Each path is a new rotation, seen through one point. The rows after it are directions, each followed by how far the rotation turns it, in degrees each step (0 if it stays put).
Each turn is a multiple of 5 degrees from 10 to 175, or 0.
Each row of a path follows its step; steps can be skipped.

step 1: [ 0.01  3.69 -1.26  2.54  0.64 -2.71  2.13  0.02  0.91 -0.37  1.40 -0.23
  1.57  2.70  0.55 -3.24 -0.72  1.95  3.82  0.63 -3.02  1.70  1.40  1.76
 -0.45 -0.11  0.17  0.31 -0.69  2.27  1.49  0.41  0.80 -3.50  1.20 -0.64
  0.38 -1.04 -1.51 -1.81 -0.56 -0.17  0.97 -1.86 -0.43  6.65]
step 2: [-1.71  0.16 -3.18 -0.14 -0.33  3.10  3.28  1.87  0.52 -0.09 -0.29  0.28
  1.46  1.54  2.71 -2.29 -0.19 -1.77  0.76  0.37 -2.60  0.99  0.37  5.01
 -0.58 -3.85 -2.40 -0.44 -0.96 -0.10  2.44 -3.05  0.89  0.38 -2.09 -0.60
 -0.43  0.06 -0.55  1.43  3.30  1.30 -0.11  4.50 -0.94 -1.33]
step 8: [-1.14  2.72  1.51  0.13 -1.40  3.76 -1.19  1.07 -0.45  1.06  2.51 -1.49
  1.15  1.26 -3.60 -1.88  1.00  1.81  1.76  2.91 -4.05  3.76 -0.72 -0.11
  1.12 -2.42  0.56 -0.29  1.62  2.52  1.65 -0.32  1.20  3.56  0.34 -0.72
  0.23  1.06 -0.27 -1.06 -2.26  2.26  2.54  1.91  2.24  1.09]
step 10: [-1.85  1.64  1.40  2.13 -0.84 -0.84  0.42  2.65  3.06  0.06  2.75  3.64
 -0.21  2.00 -2.78 -4.45  1.27 -1.07 -1.48  2.23 -1.47  2.43 -2.20 -0.01
  0.30  1.06 -2.38 -2.11  0.32  1.18  1.53 -0.90  0.96 -1.21 -1.15 -3.55
 -0.53 -0.83  2.13  1.93 -0.67  2.63  2.30  3.29 -0.74 -0.38]
step 18: [ 0.57  1.32 -0.42  0.32 -2.83  3.10 -0.81 -1.02 -1.16 -1.32  5.50  2.34
 -0.27  0.55  0.43 -1.58  2.21 -0.90  2.04  1.20  2.04  0.89 -2.19  2.20
  0.04  1.82 -1.81 -4.31 -1.31 -0.78  0.99  1.14  2.08 -2.94 -3.48  1.30
  0.12  2.06  2.21 -0.71 -1.98  0.07 -2.31  0.40  1.13  1.17]
step 19: [ 2.87  0.22  0.91  0.70 -3.29  2.07  4.01  3.08  1.64  1.96  1.54  1.63
  0.40  1.45 -1.54  1.87 -0.35  1.13  1.64  1.29 -0.23  4.40  3.51  0.04
  1.80  0.98 -1.38  1.03  0.51  0.78  0.35  0.71 -0.41 -0.84  0.64 -0.86
 -1.46 -2.56 -0.28 -3.36 -1.49 -0.56 -0.45  2.33  3.78 -2.94]
step 23: [-2.82  1.27 -1.24 -1.54 -1.37  1.83 -0.35  1.37  3.81 -0.55  1.98  1.93
  2.73  2.74  3.50 -1.56  3.41 -1.18  2.58 -2.17  1.39  0.91 -4.02  1.24
 -1.76  2.01 -3.23 -0.23 -0.59 -0.62 -0.06 -2.50 -0.76  0.60 -2.28 -1.40
 -2.80  2.49  0.44 -2.00  0.00 -0.42  1.32 -1.02 -1.68  0.21]
Speeds:
[-0.31  0.61  0.07 -1.07  0.34 -0.01  0.68  0.01 -0.34  0.14 -0.27  0.49
 -0.99 -0.58 -0.19 -0.15 -0.08 -0.29 -0.24 -0.31 -0.27  0.21 -0.16 -0.27
 -0.65  0.04 -0.07 -0.72  0.56  0.13 -0.48 -0.49 -0.07 -0.35  0.38  0.09
  1.20 -0.33  0.90  0.33  0.81 -1.36  1.08  1.61 -0.08 -0.56] => 145
[ 0.78  0.92  0.66  0.54  0.00  0.99 -0.09 -0.50 -0.09  0.34  0.24  0.30
  0.63 -0.33  0.15  0.34 -0.63  0.00 -0.84 -0.29  0.14 -0.04  0.04  0.84
 -0.97 -0.48  0.70 -0.39  0.07  0.18 -0.34  0.07 -0.95 -0.92  1.51 -0.05
  0.35  0.11 -1.22 -0.66 -0.56 -0.04 -0.60  0.39  0.64  0.03] => 55
[ 0.25  0.48 -0.69  1.16 -0.12 -0.06  0.14 -0.61  0.19  0.49  0.04 -0.28
  0.28 -0.85  0.47 -0.98 -0.46 -1.22 -0.18  0.61  0.53  0.67  0.17  0.14
 -0.34 -0.57 -0.13 -0.77 -0.05 -0.19 -1.00 -0.07  0.04  0.78 -0.29  0.29
 -0.79  1.12  1.15  0.50 -0.59  0.62  0.20  0.42 -0.16 -0.71] => 135
[ 0.61 -0.19 -0.86 -1.04 -0.30  0.24  0.11  0.07 -0.39 -0.15 -0.09  0.72
 -0.36  0.02  0.51 -0.29  0.48 -0.18 -1.29  0.79  0.75 -0.24 -1.48  0.80
  0.02 -0.18 -0.15 -0.15  0.05 -0.12  0.61 -1.29 -0.25 -0.86 -0.39 -0.33
 -0.44 -0.09 -0.24  0.72 -0.50  0.75  0.51 -0.11 -0.49  0.82] => 135
[ 0.36  0.34 -0.38  0.66  0.57 -0.08  0.76  0.11 -0.08 -0.23 -0.24 -0.49
 -0.39  0.07  0.54  0.41 -0.69 -0.09 -0.20 -0.73 -1.48 -0.09 -0.61  0.14
  0.88  0.66 -0.03 -0.83  0.93  0.67 -0.20  0.08 -0.06 -1.05 -0.39 -0.39
 -1.23 -0.08 -0.44  0.14  1.04  0.72  0.21 -0.38  0.25 -0.96] => 80
[ 0.91 -1.38  0.16  0.25  1.01  0.08  0.44  0.08  0.39  0.09  1.06  0.00
 -0.25  0.57  0.88  0.71  0.08 -0.72 -0.37 -0.22  0.19  1.15  1.29 -0.15
  0.36 -1.11 -0.13  0.30  0.92  0.24 -0.18 -0.66 -0.11 -0.48 -0.18  0.73
  0.35 -0.16  0.11 -0.03 -0.01 -0.52  0.30 -0.53 -0.29  0.50] => 145

step 1: [ 0.24  0.50  0.99  0.00  3.95 -0.20 -2.78  0.32 -2.03 -0.62  1.99 -1.01
 -1.27 -0.01 -2.67 -1.49 -1.03 -2.93 -0.77  3.16 -0.82 -0.47 -0.46 -2.30
  0.54 -0.34  0.87  0.70  1.31 -1.06 -2.85 -1.71  1.42  0.35 -1.69 -0.83
 -0.03 -0.91  1.23 -2.90 -0.04  4.34  0.29  0.54  2.46  0.77]
step 5: [-0.68 -1.41 -2.32 -0.30  0.19  0.42 -1.28  1.62  2.04  0.61  0.05 -1.40
  1.06 -0.44 -0.15 -1.80  0.86  0.73  0.50 -0.56  2.36 -2.79 -0.11  1.36
 -3.28  1.26  3.03 -0.97  0.83 -2.49 -0.13 -0.79  2.33  0.33  2.39  2.35
  1.99 -0.25 -2.38  0.53  0.81  2.29 -2.63 -0.40  1.62 -3.92]
step 8: [-2.25 -1.73 -0.90 -1.70  0.53  0.11  0.68 -1.79  0.54 -0.58  1.20  1.56
  0.64 -0.64  3.64  0.85 -0.17  1.21  1.35 -0.98  4.90  1.78 -0.87  0.79
 -0.21  0.72 -0.70 -0.12  0.12 -2.46 -0.19 -0.87 -0.81  2.48 -2.18  3.61
 -0.71 -0.10  1.45 -1.46 -1.25 -1.21 -4.07 -1.58  1.43 -1.83]
step 14: [ 0.39 -0.52 -2.97  1.36  0.78  2.53 -0.70  1.87 -3.97 -2.25  2.16 -2.38
  2.29  2.99 -0.91  1.35  0.94  1.15  0.12 -1.92 -1.04 -1.45  0.51  1.26
  2.38  0.06  1.97 -1.13 -0.06 -0.47  1.33 -1.44 -2.44  1.81 -0.71 -0.88
 -0.35  1.48 -0.47 -2.18  2.15  1.83  1.89  0.45 -1.77  0.82]
step 15: [ 0.73 -0.49 -1.38  0.58 -0.07  1.72  3.30 -2.29 -0.77 -0.85 -2.28 -1.75
 -1.98 -1.13  1.26  0.18  0.58  2.15  0.81 -5.12 -1.80 -1.86 -0.16  0.93
  0.28 -0.28  0.81  1.13  0.14  0.72  1.96 -0.69 -0.82  1.27  1.57 -1.09
  1.35  0.83  0.16  2.05 -0.91 -1.97  2.93 -0.88 -2.83  3.49]
step 19: [ 1.50  3.16  0.64  1.92 -0.19 -0.13  1.61 -1.13 -2.65 -0.76 -0.14  0.84
 -1.56  0.56  3.07  1.94 -1.80 -3.13 -1.59 -0.33 -2.83  0.75 -0.14  1.63
 -0.10 -0.20 -3.59  0.38  1.77  2.33 -1.07 -0.66  1.12 -1.62 -2.05 -0.63
 -2.25 -2.40  0.86 -0.24  3.35  1.24  1.02 -0.76  0.20  1.17]
step 20: [-1.36  1.01  1.30 -2.12  0.59  1.66  4.66  0.04  0.54  0.75 -5.01  1.62
 -0.28  2.61 -0.54  0.85 -2.16  0.07 -0.12 -0.70 -1.80  0.65  0.85  0.78
 -0.50 -0.09 -2.41 -1.53  0.33 -2.48  2.38  0.90 -0.25 -0.29 -2.22  1.96
 -1.63 -1.43  0.21 -0.68 -0.77  1.26 -1.93  0.78  2.32  1.16]
Speeds:
[ 0.32 -0.20 -0.08 -0.25 -0.10 -0.47 -0.08  0.12  0.50  0.29  0.96 -0.01
 -1.40 -0.39 -0.47 -0.63  0.14  0.46 -0.12 -0.52 -1.68 -0.11 -0.02 -0.35
 -0.04  0.06 -0.75  1.40 -1.04 -0.25 -0.44 -0.01  0.48 -0.32 -0.61  0.13
  0.87  0.03  0.31  0.06 -0.17 -1.23  0.45 -0.12 -0.63 -0.04] => 120
[ 0.29  0.41 -0.25 -1.05 -0.60  0.10  0.06  0.21  0.04  0.47  0.66  0.45
  0.67 -0.02 -0.03 -0.19 -0.04 -0.86  0.56  0.25  0.26  1.00 -0.07 -1.40
 -0.39 -0.42  0.25 -0.36  0.31  0.02  0.19  0.36 -0.68  1.48  0.01 -0.45
 -0.06  0.61 -0.40 -0.74  0.08 -1.68  0.36  0.42 -0.57 -0.20] => 25
[-0.23  0.06  0.29  0.70 -0.47  0.19  0.08 -0.03 -0.23 -0.28 -0.15  1.21
 -0.50  1.19 -0.72  0.10  0.71  0.44  1.03  0.13  0.30 -0.48 -0.51 -0.43
  0.12 -0.13  1.14 -0.71  0.07 -0.90 -1.04  0.64  1.33 -0.06 -0.79 -0.76
  0.06 -0.22  0.26  0.16  0.29 -0.08  0.21  0.32 -0.59  0.65] => 35
[ 0.53 -0.78  0.39 -0.53 -0.96  0.34 -0.70  0.46 -0.27 -0.06 -0.44 -0.17
 -0.58  0.81  0.92  0.38  0.23 -0.45 -0.94  0.75  0.41 -0.14  0.70 -0.68
  0.04  0.30 -1.12 -0.24 -0.75 -0.46  0.68  0.29  0.83 -0.40  0.46 -0.30
 -0.69 -0.35 -0.41  0.25 -0.95  0.07  0.97  0.81 -0.28  0.29] => 10
[-0.96  0.10  0.01 -0.07  0.12  0.14  0.73  0.64 -0.25  0.47  0.18 -0.03
  0.00 -0.09  0.04  0.56 -0.59 -0.65 -0.25  0.28 -0.63  0.04  0.97 -0.29
 -0.04 -0.51  0.22  0.70  1.26 -0.57 -0.54  0.12  1.27  0.86  0.07  0.51
  0.10 -1.19 -0.27  1.25 -0.17 -0.17 -0.27  0.38  0.75 -1.06] => 20
[ 0.68 -0.20  0.42 -0.24  0.02  0.11  0.52  0.63 -0.25 -1.13 -0.13 -0.77
  0.68 -0.55  0.41 -0.47  0.26 -0.63  0.56 -0.98 -0.71 -0.17 -0.84  0.11
 -0.59 -1.13  0.20  0.31  0.43  0.05 -0.01 -0.32  0.86 -0.38  0.09 -0.65
 -0.64 -0.38  0.03 -0.80  0.08  0.86  1.08  0.07 -0.82 -0.93] => 85
